In the data rows, 128 means zero.
Some points, each followed by its number:
[127 102 139 115  91 112 127 116 162 127 136 132 125 171 168 140  92 134
 167 115 122 122 152  88 127 106 148 111 119 113 136 124 121 165 135 128
 112 142 134 152 124 110 132 141 120 118  94 125] 0
[132 102 122 125  87 128 126 136 149 122 166 150 147 156 164 153  91 147
 157 116 109 118 153  70 136 111 170 140 117 123 125 114 140 176 162  99
 139 155 119 111 129 119 123 134 134 119 114 132] 1
[110 136 126 110 158 124  88 125 126 122 142 129 116 123 128 138 100 162
 150  97 136 116 138 149 142 146 132 121 126 127 126 104 176 142 149 132
 153 142 125 120 129 116 118 115 137 109 116 145] 2
[ 92 144 138 106  83  89 123 132 160  99  79 132 113 135 150 176 169 108
 118 148 153 145 110 152 112  81 126 132 112  99 168 145 146 138 130 152
  76 107 147 151 103 189 142 116 106 144 151 133] 3
[125 138 142  86 127 126 108 119 124 106 119 131 125 159 138 148 146 126
 102 117 141 134 114 145 119 130 112 114 128 139 123 132 161 139 135 168
 108 122 147 118 117 148 178 131  80 108 145 128] 4
[117 160 140 143 110  81 166 140 154 117 122 132 139 121 103 149 175 101
 119 149 153 128  98 134 124 117 141 147  90 158 152 137  99 102  93 142
  91 103 141 194 122 174 144 128  67 181 162 129] 5
[122 174 119 185 137 102 180 144 125 124 101 133 125 119  78 118 211  92
  67 176 144 138  79 128 117 113 106 117 105 156 149 139  76  69  81 154
  83 114 152 198 144 122 140 115 124 237 167 151] 6
[126 222 172  97 203  98 107 130  87  71 135 100 121  91  85 129 164 135
 118 148 173 137   8 165 177 167  89  91 138 120 189 130 127  62 169 113
 144 126  86  85 133 164 126 139  81 112 126 123] 7
[ 70 118 142  65 142 104 102  97 131  78 162 136  73 178 176 163 130 146
 108 107 136 122 127 165 138 121 101 138 141 128 117 135 171 132 132 161
 101 128 152 111 117 164 131  76 105  91 142 128] 8
[112  93 111 137  83 147 130 119 133 123 139 124 124 141 141 129 122 127
 118 126 113 132 134 124 125 112 127 141 132 164 115 130 147 145 137 138
  80  96 139 142 130 100 138 117 143 143 120 129] 9
[132 117 116 158 121 142 154 133 140 123 129 128 148 117 165 141 151 107
  88 155 126 140 113 154  84 125 125 130 118 184 118 140 120 102  92 151
 114 119 144 106 125 105 150 119 136 116 144 148] 10
[163 168 135 164 159 103 136 137 128 195 105 108 185  77  89  72 114 108
 181 116 116 135 145  67 167 171 128 109 114  84 188 121  59 134 126  80
 156 139  70 102 132 113 103 166 119 126  98 120] 11
[118 109 123  98 106 141  89 121 104 110 142 127 109 140 146 195 123 132
 118 118 127 141 156 168 155 143 125 135 156 117 101 131 189 128 145 146
 161 107 137  86 125 126 132 107 152  90 124 134] 12
[ 97  36 108 122  40 142 155 106 180 155 132 170 139 162 190 124  94 140
 156 113  81 143 167  80 108  95 164 149 106 146  97 122  53 178 142 113
 130 144 146 193 121 108 151 136 141 154 133 131] 13
[120 141 141  92 126 127 121 127 124 185 142 136 120 125 128 161 147 129
 127 140 136 144 107  98 111 120 125 132 143 127 118 146 140 122 125 168
 118 139 155 141 114 156 139  92 124 123 154 119] 14
[117 113 127  80 117 117 103 128 138 108 134 128 114 164 175 157 124 160
 137 120 137 103 139 116 141 124 129 142 148 109 121 136 155 180 137 152
 119 138 134 104 130 188 112 134 110  89 125 117] 15
[114 165 141 114 148 107 117 159 147 119 136 120 123 122 125 143 141 149
 149 126 145 129 144 110 141 123 113 112 115 117 158 128 137 146 118 143
 119 133 130  98 130 153 114 126 100 113 163 112] 16
[117 124 137 130 149 123 148 142 133 117 133 118 118 153 138 134  97 141
  89 120 135 136 117 106 116 134 137 133 116 141 126 119 128 155 158 128
 111 134 129 118 119 152 107 144 118 118  95 129] 17
[123 109 146  88 132 150 101 108 110 102 150 119 101 146 118 143 114 138
 136 108 148 104 139 165 129 158 116 128 167 127 109 145 155 149 166 122
 140 123 130  69 122 138 124 121 141 118 120 124] 18
[152 120 126 136 142 156 104 119  81 141 126 115 119 105 104 109 105 178
 115 112 129  60 126 153 146 156 110 125 172 116 119 128 128 125 127 145
 189 118 122  90 126 126 125  88 157 120 111  93] 19
[121 124 162  93 189  84  92 127 112  81  99 101 119  83  82 134 169 126
 110 151 165 111  52 160 183 135  93 105 123 113 176 147 107  89 116 107
 127 107  74  84 125 182 103 152  75  81 139 124] 20
[142 217 157  62 231  88 106 123  97  84 150 104 119  82  74 109 142 138
 115 136 164 134  63 155 181 165  97  89 177 118 147 142 122  70  92 116
 140 106  93  78 129 161  94 120  79 107 130 125] 21
[104 123 121 101  86 123 131 128 162 127 124 143  91 151 164 147 108 142
 133 126 114 131 148 138 120 135 142 151 126 131 106 128 147 148 138 161
 111 124 150 127 121 143 149 126 128 114 131 100] 22
[141 201 161 110 180 104  87 133  95 131 144 106 144  98  76 102 104 134
 182 124 135 128 144 102 177 178 118  87 149  89 171 110 137 108 133 101
 183 144 116  52 134 136  93 164 100 107  69 118] 23
[136  71 107 155 131 155 161 140 124 167 109 130 144 103 132 117 129 102
 116 131  98 142 135 114 107 133 161 139 140 154 101 121 118 162 123 124
 137 134 133 173 125  99 153 119 162 159 107 118] 24
[109 162 136 137 117  76 147 142 146 112 132 126 130 115 117 147 196 129
 113 148 152 138  72 143 136 118 132 131  95 157 165 174 110  86  97 144
  61 124 147 179 126 200 119 131  68 148 149 125] 25
[104 133 156 113 134 146 106 134 114 101 140 132  87 132 133 125 150 126
 110 130 136 128 107 162 137 134 111 131 132 152 131 130 158 117 135 136
 108  99 138 119 124 138 148  99 128 111 143 152] 26
[136 122 107  96 116 130 110 115 137 118 156 133 138 166 145 145  90 146
 159 113 120 111 137 100 132 124 160 156 139  86 135  99 151 155 135 129
 140 150 128 100 114 148 121 152 131 121 112 125] 27
[120 187 153 112 216  93 129 117 116  89 113 116  94 122 119 129 182 122
  83 149 160 118  81 161 150 136 108 113 107 131 147 142 121  89  97 143
 104 108 125 120 108 162 129 113  90 128 148 121] 28
[106 125 132 107 129 133 142 119 117 128 141 137  93 140 142 136 136 121
 104 141 160 129 114 159 121 130 112 133 139 137 119 153 143 114 137 132
 107 103 113 126 116 145 127 108 125 146 139 136] 29
[122  80 144 130  68 104 144 140 180 132 134 154 138 173 182 162 104  60
 149 127 122 121 165 103  98  97 174 170 114 124  78 130 127 191 139 142
  90 137 138 168 127 135 150 148 143 129 126 107] 30
[122 126 135 107 128  94 138 123 130 110 118 138 104 153 161 153 137 135
 136 122 138 120 129 152 115 107 118 134 140 117 117 146 136 139 114 166
 113 130 143 111 118 139 150 121 111 109 152 140] 31
[129 110 112  95 128 184 108 128 131 123 149 112 115 157 147 154 121 126
 122 120 113 126 129 165 130 123 130 125 159 123 114 150 162 128 138 133
 159 112 140  93 114 130 142 100 134 102 110 125] 32
[121 215 170 109 189 100  77 142  99  85 131 109 108  87  72 136 159 132
 118 154 174 121  83 148 168 148 102  90 149 110 160 141 129  51 108 125
 125 116  98 109 138 160 102 141  74 118 133 105] 33
[134 216 154  83 176  74  96 139 111  95 145 102 116 102  95 152 121 156
 163 110 166 119 111 145 185 146 122  87 113  86 210 122 116 126 142 119
 142 142  81  13 118 205  84 166 104  88 117 125] 34
New points follow, each followed by the numbers of its two nearest points above, smallest number first.
[136 180 166 169 140  97 164 141 128 142 123 125 153  74  74  87 128 130
 137 145 128 168  96  99 145 138 124  90 114 116 155 114  80  75 113  91
 112 147  98 142 146 118 120 160 101 155 125 132] 11 16
[150 162 146 125 179 135  77 113 111 122 125 102 141  93  76 100 131 127
 122 142 136 125 115 130 149 143 106 127 139 137 116  99 103 112 119 115
 133 146 115 109 129 116 121 132 125 123 112 127] 2 19
[115  99 135 159  91 130 167 146 147 147 115 141 132 132 116 156 158 107
 114 135 109 144 117 120 110 101 139 143 106 130 127 116 107 122 112 110
  93 115 144 183 112 115 149 133 137 164 187 121] 9 24
[126  90 108  90  68 112 101 121 151 146 150 173 159 168 176 117  82 112
 176  84 117 131 184  90 103 110 167 139 126 101 112 113 144 212 151 147
 142 119  91  77 137 127  99 160 134  88 106 111] 1 27
[146 179 153 114 193 133 122 126  92 104 116 114 137 115  87 137 137 124
 121 141 149 137  90 162 138 144  90 114 151 111 133 128 138  95 133 114
 138 106 118  93 132 124 111 118 125 109 123 112] 28 33
[132  52 107 131 122 172 116 112  97 138 141 120 123 152 151 130  82 138
 104 110 116 136 180 136 106 140 146 151 171 117  81 112 139 156 146 133
 174 138 130 117 119  78 129 118 168 114 106 121] 24 32
[133  98  99 119  79 137 113 128 155 130 121 120 128 160 160 153 127 131
 128 122 108 113 151 136  97 100 159 149 115 119  96 136 121 147 131 139
  99 137 160 174 116 141 141 122 132 115 142 117] 9 22
[137 120 111 156  56 140 151 136 145 133 124 137 127 114 127 116 172 101
 136 147 116 135 133 122  96 110 145 138 106 145 120 125 112 110 111 141
  91 149 146 211 146 124 146 123 139 162 171 132] 5 9
[141 127 112 113 142 157 110 118 119 112 129 144  79 126 123 111 111 139
 132 111 136 132 131 135 127 150 134 129 139 106 123 119 156 138 124 132
 155 121 125  96 125 112 149 124 136 113 112 110] 2 32
[ 93  92 122 117  91 128 134 133 159  82 133 191  86 168 156 159 152 115
 109 129 137 135 132 183  94  93 128 183 109 144 105 131 158 138 149 160
  86 115 157 162 124 156 143 117 134 134 138 100] 22 31
[104  73 112 116 103 178 127 133 146 176 131 138 135 156 148 112  81 147
 161 107  86 132 171  95 113 140 184 145 144  94  96 106 135 172 145 126
 160 159 140 123 140 102  22 132 175 123  90 125] 1 27
[143 172 144 135 195 121 131 113  86 102 139 107 111 107 105 125 108 131
 102 125 160 123 118 166 144 136  98  95 144 144 140 129 179 101 145 136
 148 131 107  99 133 133 104 120 140 114 134  93] 2 26
[140 168 141 128 202 115 101 116  96 115 140 113 130  92 115 106 144 122
 117 145 255 126 115 168 144 135 110 110 146 130 146 118 124  87 130 116
 145  81 126  55 150 101 122 192 122 129 106 126] 21 33
[142 136 137  82 122 129 114 105 118 135 121 126 125 147 136 109 102 140
  91 120 120 117 138 108 137 116 130 128 125 125 132 127 131 155 129 117
 135 144 161 118 121 126 129 136 125 126  82 117] 17 27
[134 148 134  92 149 106 110 123 140  95 144 135 126 110 136 118 126 141
 140 122 145 132 132 128 149 143 151 114 121 104 109 131 122 142 146 127
 118 134 114 104 141 150 132 143 119 114 129  98] 2 16
[117 124 137 114  72 105 135 142 148 141 144 129 116 154 150 131 130 133
 163 126 118 129 151  99 121 109 148 136  66 135 136 108 127 167 127 107
 110 136 129 173 116 140 141 151 118 118 111 127] 0 1
[184 168 142 155 151 103 155 137 142 162 104 110 178 100  58  78 110 153
 170 113 119 129 127  79 135 144 143  98 121  96 165 107  78  73 133  76
 154 176  90 112 161 109 102 183  99 152 103 122] 11 23
[127 156 128 124 171 111 122 118  99 104 132 109 131 105 101 119 132 137
 120 124 148 129 101  96 161 133 112 108 147 125 151 182 137 113 131 116
 154 124  86  89 125 137  97 125 110 117 119 108] 16 33
[107 134 120  94 122 118 106 135 108 105 122 129 126 135 147 169 135 121
 127 125 115 121 127 141 136 124 128 144 129 126 128 180 141 149 123 155
 107 109 127 120 115 170 107 122 143 119 145 148] 29 31
[124 114 138 131 126 152 125 126 131 129 127 138 119 121 134 126 118 149
 149 120 132 117 137 124 132 143 141 130 136 125 129 120 131 108 130 104
 161 133 128 130 122 107 119 123 114 121 119 122] 2 32
[121 199 151 127 149  91 136 144 140 102 108 111 119  95  79 115 167 116
 125 136 137 111 106 158 163 109  90 131 127 132 139 137 115  81 113 144
 107 111 114 118 124 173 138 135  95 130 149 145] 28 33
[134 123 122 136 119 123 146 145 140 119 133 128 129 110 126 113 138 115
 131 118 127 129 122 159 133 111 132 151 108 135 116 135 120 137 117 121
 128 122 122 127 113 114  91 115 129 126 147 134] 9 29
[127 147 136 156 161 129 149 140 118 109 110  78 128 103 114 126 209  94
  78 177 141 115  82 155 116 127  77 133  86 171 113 163 124  76  82 142
 135 117 159 187 150 126 156 104 113 153 157 126] 6 10
[116  68 113 116  91 172 121  98 147 124 152 159 105 190 191 160  88 137
 137 109 114 141 143 107 110 111 148 166 143 116  98 111 165 195 145 133
 104 117 138 129 110 142 140 118 147 109 101 118] 1 22
[140   0 107 144  52 114 110 139 165 158 112 145 151 167 171 133  58 149
 198  84  93 114 186  76 121 121 188 131 125  80 117  85 131 215 169  96
 178 175 108  90 137 125 125 157 144 107  92 116] 0 1
[105 115 127 108  95 101 114 144 148  93 135 133  93 149 167 194 170 104
 101 133 147 108 118 165 113 100  93 134 100 155 117 150 145 144 102 176
 103 119 144 127 113 178 105 146 111 136 187 131] 3 31
[151  96 122 171 151 127 157 133 110 153 105 122 145  98 126 100 137  97
 108 136 110 154 110 125  88 141 124 141 142 154 100 119 106  96 106 114
 145 129 142 176 133  75 150 108 185 161 135 158] 10 24
[149 153 145 133 180 133 112 119  60 108 136 110 133 100  90 115 150 119
 120 125 150 118 104 178 145 145  93 117 148 151 156 141 135 104 127 132
 150 115 107 105 133 127 118 139 129 109 133 136] 26 33
[112  96 118 144 101 130 111 128 134 151 143 145 109 162 147 119 105 151
 156 123 117 122 179 101 106 118 125 121 125 111  71 109 144 166 138 135
 142 140 140 132 123 117 139 151 132 113 120 121] 0 22
[140 173 152 117 195 129  98 125  83 114 121  97 119 114 101 114 123 123
 113 139 165 136 102 165 151 149 107 113 156 136 154 117 142  92 135 132
 136 101 126  85 135 119 121 127 121 128 122 117] 26 33
[118  79 119 176  85 132 169 141 162 175 103 155 144 129 153 119 131 113
 132 140  80 124 145  82  99 113 148 160  99 148  83 130  95 157 122 139
 106 142 156 207 136  94 164 116 163 171 150 122] 13 24
[118 120 127 126  94 145 135 125 140 182 146 134 134 139 130 139 113 131
 124 112  95 127 126 132 123  89 139 140 133 129 145 125 124 131 130 122
 118 118 141 134 126 106 171 126 137 141 133 137] 9 22
[110 146 128  95 119 114  88  97 139 130 134 134 114 138 150 129  88 157
 166 103 122 125 155 115 128 110 152 166 141 117 127 118 153 142 167 116
 139 138 105  68 121 141 117 168 126  99 109 139] 2 27
[104  88 109 119  74 130 129 118 147 104 123 104 112 155 183 160 123 129
 126 122 102 120 168 127 105  90 145 160 123 139 105 140 148 179 134 157
 113 145 154 149 124 130 157 108 143 120 145 136] 9 22
